One turn sends every row of this set to another row. A few are shown first. Where does it send the rows asked after them?
Rivum: [ 11   1   2  -9 -10   0  -7   1  17   1  -3  -5 -12  -2 -10  14  10   0
   3  -5   3  10]
dar: [10 -2  4  5 -8 -1  9  4  0  5 -8 -9 -4 -8  3  7 -3 10 -7  7  4 11]
vafib: [  4   0   8  -5  -8  12  -3   1   8   0   3  -6 -13  -5  -1  -1   1   1
  -4  -5   2  24]
nepu: [  1   2   5   3  -2   2 -14  -1  -1   4  -5   2 -10 -12  -7 -11   8 -11
  -6  -1   4   2]
Zom: [  6   9  20 -10  -7   2  -1   6  -4   2  16   0   6  -7   0   2  -1  -3
   1  -4  -1  -3]
Bivu: [  0  -1   8   5  -3   6 -11   8   9 -13   6   3  -7   2  -3  18   2  -8
   3  11  11  -1]
pela: [ 12   0   4  -5  -4   0  -1   3   3 -12 -14   0 -11  -6  -1   3   1  11
  -3  -3   4 -20]
kadap: [ 0 -7 14 -1  0  7  4 -6 11 -6  1  4 -9  7  0  6 -7 18 -5  4  3 -5]
Fimud: [  5   7   2  -6   0   9   3   4 -12  -3  -1   7   1  -9  -3  -5  -4   9
 -15  -1   7   1]
Tiken: [  1  -7   4   5  -1   5  -8  11   4 -12   6   4 -10   2  -2  10   0  -3
   6  16  13  -3]
Zofom: [ 7  1 16  0 -4  2 -9  7  1  5 11 -1  5 -2 -4  1  6 -9 12  1  1 -8]
repa: [  5   4   5  -3   7   2  -2   0  -1 -19  -7   4 -20 -11  -8   6  -3  -3
  -7  -4  -4  -9]
Pegap: [ 7 -3  8 -7  8 -7 -3 -7  9  3 13 -4  3 -4 -8 -3  2  8 -4 -1 -3 12]
sutot: [ 14  -3   1 -10  -6  -6   2  10   6   0  -8  -1 -14 -12  -4  -2   5   0
  -1  13   8   4]
temol: [  2  -3  25  -3   7   6   0  -2  14 -11   3   4  -5  -3  -1   2  -6   6
 -10   6  -1   1]
pob: [  4  -4   8  -3  -2   3  -4  -4   2 -14  13 -12 -12  -8  13   3  -7   7
  -2   1  11   4]
Sapog: [  6   6   6  -3   2  13  -4   3  -1  -5   3   1   7  -2 -10   7   0  11
  -6 -17  -1   8]
Ketid: [  8   3  -5  -5  -6 -17  -3  11  -1  -7  15  -2  -3  -4  -4   9   2   2
   2   5   0   6]
Noger: [  7   5  21  -8 -11   7  -3   0   1  -5   8  -1  -4  -3  10   0   0  -5
   2   1   3 -17]
pumu: [  9  -3  18  -3  -6   7  -3   5   3  -5   9  -5  -1   3   5   0  -1   3
  13  -5  -1 -15]
sud: [  4   2   9  -3 -12   3  -5   0  -3   9  10   3  -1   1   0   1   5  -6
   7   5   8 -15]
reka: [  7  -4  11   1   0   0  -4  -2   4 -14  11 -16  -4  -9  11  11  -7   7
  -1   0   7   5]
fedu: [  6   3  -6  -2  10   8   1  -8 -12  -8   1   2  -6  -8 -10  10  -5   7
  -9  -6   5  -1]
Vata: [  6   3   0  -3  16  11  -2  -4  -8 -11   4   2  -4 -11 -12   6  -4   0
  -8  -8   1   5]
mivo: [  5   3  -8   8   3  -2  -6  -9  -8  -5  -5  -1 -13  -9  -6   1   2  -9
  -8   0  -3  -3]
Bivo: [  6  -5   1   1  -1  -6  -6   0  17  -4   2   6  -6  12 -10   0   9   3
   3   6  -6  -4]
vukez: [  5   3   6  -2  -4  -7  -5  -2  14  -4   0   9  -7   3  -6  -1   7  -7
 -10  16  -3  -5]
masal: [ 12  -2   5 -11  -1  18   0  11   9 -12  -3   3 -11  -3   1  -5   2  -1
  -5   9   8   9]
Mosuv: [  9   4  14 -11   0   8 -12   3  12 -17  -6   1 -12  -8  -5  -1   5  -1
  -3 -13  -2  -7]
tovar: [  5   0   1  -1   5   3  -2  -1   0 -17  -7   1 -20  -4 -11  11  -3   4
   0 -10  -5 -10]
fiz: [  5   1   3  -9  -1  -9   2 -15   4   7  10  -1  -1  -4  -3  -1   0  10
 -12   6   5   4]
Kilud: [  5   3  11  -9 -10   2   3   4  -8   5  16   0   1   1   0   1  -2   8
   8  -5   2  -8]
damib: [15  1  3 -1 -6 11  3  5 12 -7 -9 -4  0  4  0 19  3  8 -4  3  4  3]
baboz: [  6   0  -7   9   7   1 -10  -7  -3  -6  -2  -4 -11  -5 -11   1   4  -8
   0  -9  -7   2]
Ludaz: [  4   8  -4 -10 -10 -11  -7   5   1  -8  18   0  -9  -3  -3   8   3  -2
  -1   3   3   9]
pudu: [  4  -2  -1  12  -5  -3  -9  -2  -1   8  -9  -5  -2  -3 -10   5   8   3
   3  -8   1  -3]

Vata goes to repa
temol goes to vukez
reka goes to Bivu
Where do these go?
sutot goes to dar
Fimud goes to pela
sud goes to Kilud

One turn sends every row of this set to another row. A few are shown first. Where does it send the rows asked after them?
Vada: [-10  -9  -2   5  -1  -4   7  -3  -2   3 -10   2 -14 -10   2  -1   2   9
   8  12   5   4   7   1   7   3   4   5   2  -3 -11]
Satok: [ -5  -3 -14   3   2  -5   5   3   0   4  -8  -6  -1  -4  13  11   1   4
   7   2  -7   0  -8  13   3  -2   5  -3  -2 -16  -1]
siza: [ -5  14   1   0   2   9   3  -1  -7 -10  11  -5  -9  -1  -2   1   8  -9
 -11  -9   1  12   3   6  12  -2   1  11   3   6   9]
Sono: [ -4  17   5  -4   2  11  -7   7  -3  -7  13  -2   1  -4 -12  -2   4  -4
 -16  -7  -5   6   5   9   4   3  -3   1  -1  -6   6]
dida: [  0   5  -1  18   3   9   4   8  -2  -7  -6  10  -4  -3   8  -6 -12   3
 -10  -6  -1 -12  -1 -12   2   4   1  -4  -1  -4  -4]
salu: [ -4   2 -10   6   1  -2   2  -4   1   0 -12  -4  -4  -3  14  18  -2   3
   8   2   1   3  -7   8   3   0   5   0   0 -13  -3]
ligo: [  4  -3  -2  14   1   1  11   1 -11  -8  -7  12  -2   0  -1   3   0   3
  -5 -13   3  -7   6 -13   2   4   9  -7   0   0   2]
Munun: [-13  -8   3   7   1   0  -9  12   8 -10  -3   7  12  -5   2  -1 -10  -5
   3  11  12   9   1  11   0  -1   5   0   5   0   1]
fad: [ -6  14   7   1   0  15  -7   4  -5 -12  13  -5  -6  -2  -5   6  -2  -7
 -17  -7   0   8   4   4   9   1  -1   3  -3   2   4]
gefak: [ -2  -9  -5  12   3   4  -4  10   3  -7   1  -1  13  -9  -2  -8  -4  -6
   5  14   5   2   4   6  -2  -5  12 -11  -5  -6   5]
bod: [ -5  -3  -7   4   1   3   8   3 -12  -5  -3  -4   6  -2   3   4   6  -3
  13   8   6  12  -2  11  -8  -4   8  13   9   6   3]
pel: [ -1  19  -2  -2   3   7   3   2  -8  -7  11  -3  -3  -3  -8  -4  11  -5
  -9 -10  -4  10   3  10   7  -3   0   9   4   1   9]
gono: [ -2  -5  -9   5   3   4  10   3 -13  -3  -1  -7   5  -2   2   1   8  -5
  13  10   6   9   0  12  -5  -4  11   9   5   3   7]
vufi: [ -8   4   6  -4   5  16 -10  10  -4  -9   4  -1 -11   1 -13   8 -10   2
 -14   3  -1   9   4  -2  -4   6   0  -4  -7   2   3]
dus: [ -4  -6  -5  13   0  10  -9  10   6 -14  -4   0  10  -6   4  -1  -5  -2
   9   7   3   8  -3  -2 -13   2   5  -3  -1   3   0]
Gibub: [ -6   0   3  -5   6  16  -8  10  -2  -5   6  -3 -10   0 -15   1  -2  -1
 -13   6  -4   4   6   0  -3   9   1  -8 -12  -5  10]
Rak: [ -2  -2  -7   7   4  -4   6   2  -9   3 -11   5 -11  -7  -3  -7   1  15
  10   9   5   1   5   7   4  -2   1  -2  -1  -2 -13]
Rudat: [ -6  -5  -6   2   2   0  10   4 -10  -1  -2  -3   7  -2   1   2   7  -5
  11  10   8  10   0  16  -4  -4   9  11   9   2   6]
rorod: [ -4   5 -10   4   4  -6   3   2  -2   1 -11   0   1  -2   9  13  -4   7
   6   1   1   2  -7  17   5  -5   3  -2   2 -14  -4]
Tobif: [-10   4   8  -8   6  10  -9  13  -2  -4   6   2  -5  -2 -18   2  -7   2
 -17   5  -3   7   6   5  -1   4   1  -4  -3  -5   4]
nopu: [ -4  -1  -1  12   4   5   6   7   4  -1  -5  12  -5  -5   6 -11  -7  -4
 -12   0   1 -15   4  -5   9   8   3  -5  -1 -14   4]
zabub: [ -9 -13  -8   4   1  -4   7   9  -5   4  -7  -1 -11  -7   4  -6   3  15
   8   6  -5   3   2   3   2   2   0   3  -1   0 -12]
nav: [ -5  -4   2   6   1  -5   8  11  -5  -5  -8  19   4   0  -2   0   0   7
  -7 -18  -2  -4   1  -5  -2   8   1   2   9   0  -1]
nagi: [ -6   9   1  -2   2  17  -6   8  -1  -9  12  -6  -7   0  -4  -1   7  -9
 -13  -7  -4   4   3   7   6   9  -6   1  -8  -2  11]
Nodan: [ -7 -14   1   5   2  -6  12   6  -2  -1  -5  15  -2   0   0  -2   4  -3
  -9 -10   3  -9   8  -3   9   9   7  -4   2  -6   9]
nakek: [-10   2   4   9   2   1   3  13   4  -3  -5  15   1  -6   7  -8 -12   3
 -14  -5  -3  -9  -1  -5   4   6  -2   3   8  -9  -4]
duvut: [ -5  11  -4  -2   3  10   4   4  -4  -8  11  -6  -8   0  -2  -4  14  -8
  -8 -11  -5   9   0   9   7   4  -3  11   0   4  13]

gono goes to Rudat
Sono goes to fad
vufi goes to Gibub
Where do these go?
nav goes to ligo
dus goes to gefak
Vada goes to zabub
rorod goes to salu
siza goes to duvut
nopu goes to nakek

One turn sends every row of this set to another row. A few are shown first. Where does it send the rows asked after them?
nabi: [ -5  -5  12   2   4   0   3  -4 -12  -8  -1  -4  -5  -1  -3  -6   3   8
  -5 -10  18  -1 -19   3   5  -4 -14  -2 -16]
tifo: [  3  -5  11   4  10  12   5  -6 -10 -12  -3   1  -4  -4  -5   3  -8  10
  -8 -11  20   2 -15   1   3  -1  -3  -4 -18]
Gok: [ 12   5  -6  -6   5  11   3  17   5 -11  -2  -2 -10  -4  13   9   3 -14
  -5  -2  11   4   1  -7   4   4  -6  -3  -4]
Goni: [  8   1  -5 -10   4   4   0  14   4  -8  -2  -4  -8   3  13   4  14 -13
  -1  -3   9   1  -3  -8   7   5  -9  -1  -3]
fisid: [ -4 -11   1   4 -11  11   8  -7 -13   7 -12   0   0  -6   3   6  -2  -3
 -13 -11   0   0  -7   7  -6   5  -2   4 -11]
Fugol: [ -5   0  -1  -5  -3   7   4  -5   0  -1  13   0   2  -1   2  -9  -4 -10
  -5 -17  -1 -12  -4 -13  -7   3   1 -17 -10]
zuzod: [ -3 -12   4   6  -7  14   5  -4 -16   5 -16  -2   3  -6   3   3   0  -6
  -3 -12   2   3  -5   3  -9   5  -5   6 -14]
Poni: [ -4 -11   5   4 -10  11   5  -6 -15   5 -16   0   4  -4   3   4   1  -6
  -5 -16   3   2  -7   0  -6   9  -7   7 -11]
suv: [ -2  -3  10  10   7   4   4  -2 -13 -10  -1  -2  -3  -4  -4  -2  -1   7
  -4  -8  17   0 -15   2   3  -3 -19  -4 -17]
nez: [ -5  -3  14  -1   1   0   4  -5  -8 -10  -2  -2  -6  -3  -1  -4  -3  10
  -9 -14  23   2 -17   4   4  -3  -8   1 -14]
divip: [  2   9  -3   7   4  18 -10  13  13 -13   2  -2   3   1  -5  -6  -5  -6
  -7  -7  -2   3 -10   2   7  -2   1   7  -1]
Viko: [ -4   4  -2  -3  -2   0   5 -12   7  -3  10   1   4   0   8  -3  -5  -5
  -1 -14   1 -13  -2  -8  -5   4   3 -14  -6]
dap: [ -4  -1   0  -1   4   9   5  -4   3  -4   8  -5   2  -5   8  -9  -6  -7
   7 -10  -1  -6   2  -9 -11  -4   6 -16 -13]
Gima: [ -1   9  -1   5   3  14 -12  12  13 -12   1  -4   4   4  -3  -9   0  -6
  -3  -9  -2   2 -11   1   8  -2  -1  10   0]
mudi: [  3  -2  10  11  11   7   4  -6 -10 -12  -4   1  -1  -4  -4   4  -5   8
  -4 -10  20   0 -14  -1   4   0 -13  -4 -16]
nakim: [ -2  -9   2   5  -8  10   7 -10 -11   5 -16   0   2  -6   6   9  -3  -1
  -7  -9   1   1  -5   7  -7   5  -1   6 -10]
Bagu: [  2   9  -2   4   3  16 -11  11  14 -14   1   0   3   3  -4  -5  -5  -5
  -8 -10   0   2 -11   2   9  -1   4   9   0]
Dib: [  0   6  -1   1   2  17 -11  13  12 -13   2  -3   2   4  -5  -9  -2  -6
  -9 -11  -2   3 -12   1   9  -2   5   8  -1]
zaviz: [ 11   0  -7  -8   7  11   2  18   1  -8   0  -4 -11  -1  10   5  10 -14
  -3  -1   7   2  -2  -8   4   2  -8  -5  -6]
ziv: [ -3  -9   3   9  -8  12   7  -6 -13   4 -17  -2   3  -8   6   6  -4  -4
  -4  -9   2   4  -3   6  -9   4  -4   5 -12]
tora: [  7  -1  -5 -16   0   9   2  17   4  -7   1  -4 -14  -1  12   4   7 -12
 -10  -4   9   3  -3  -4   5   1   0  -3  -4]
pebi: [ -6   6   0   3  -2   3   8  -6   8  -4   9  -2   2  -6  11  -5 -12  -6
   0 -10   2  -8   2  -5 -10  -2   2 -15  -9]
Vuk: [  5   4  -4 -12  -2   4   2  18   5  -7   1  -4 -13  -1  14   2   8 -15
  -7  -4  12   3  -1  -5   6   3  -8   0  -3]
ril: [ -2   8   0   3   0  15 -11  15  12 -12   2  -4   2   3  -3 -11  -3  -7
  -7 -10  -1   3 -11   2   7  -3   0   9  -1]
memug: [ -5  -9   4   5 -13   9   6  -5 -14   6 -13   1   2  -5   3   5  -2  -6
 -11 -15   3   0  -6   4  -6   8  -7   6 -10]
zudo: [ 12   2  -5 -13   5   9   2  12   7 -10  -3  -2 -10   0  14   9   6 -11
  -6  -4  12   3  -1  -7   6   5   2  -2  -3]
koma: [  1   7  -3   6   6  16 -11  13  11 -12   1  -4   3   4  -4  -7   0  -6
  -4  -6  -5   2 -11   2   7  -3   0   7  -2]
ruge: [ -2  -3  14   1   3   7   6  -3  -8 -11  -1  -1  -7  -6  -2   0  -9  10
 -12 -14  23   4 -15   3   3  -4  -3  -2 -16]
bez: [ -4   1   4  -1   2   5   2  -8   4  -6   4  -2   7  -1   9  -9  -4  -9
  11 -17   4  -6   2 -16  -8   2   2 -11  -9]
Bofol: [ -5   4   3   1  -5   6   4  -1   2  -5  10  -1   5  -4   6 -10  -9 -14
   1 -20   5  -7   2 -15  -9   4  -4 -13  -9]

ruge goes to tifo
Dib goes to Bagu
zudo goes to Gok
Where do these go?
Poni goes to memug
bez goes to Bofol

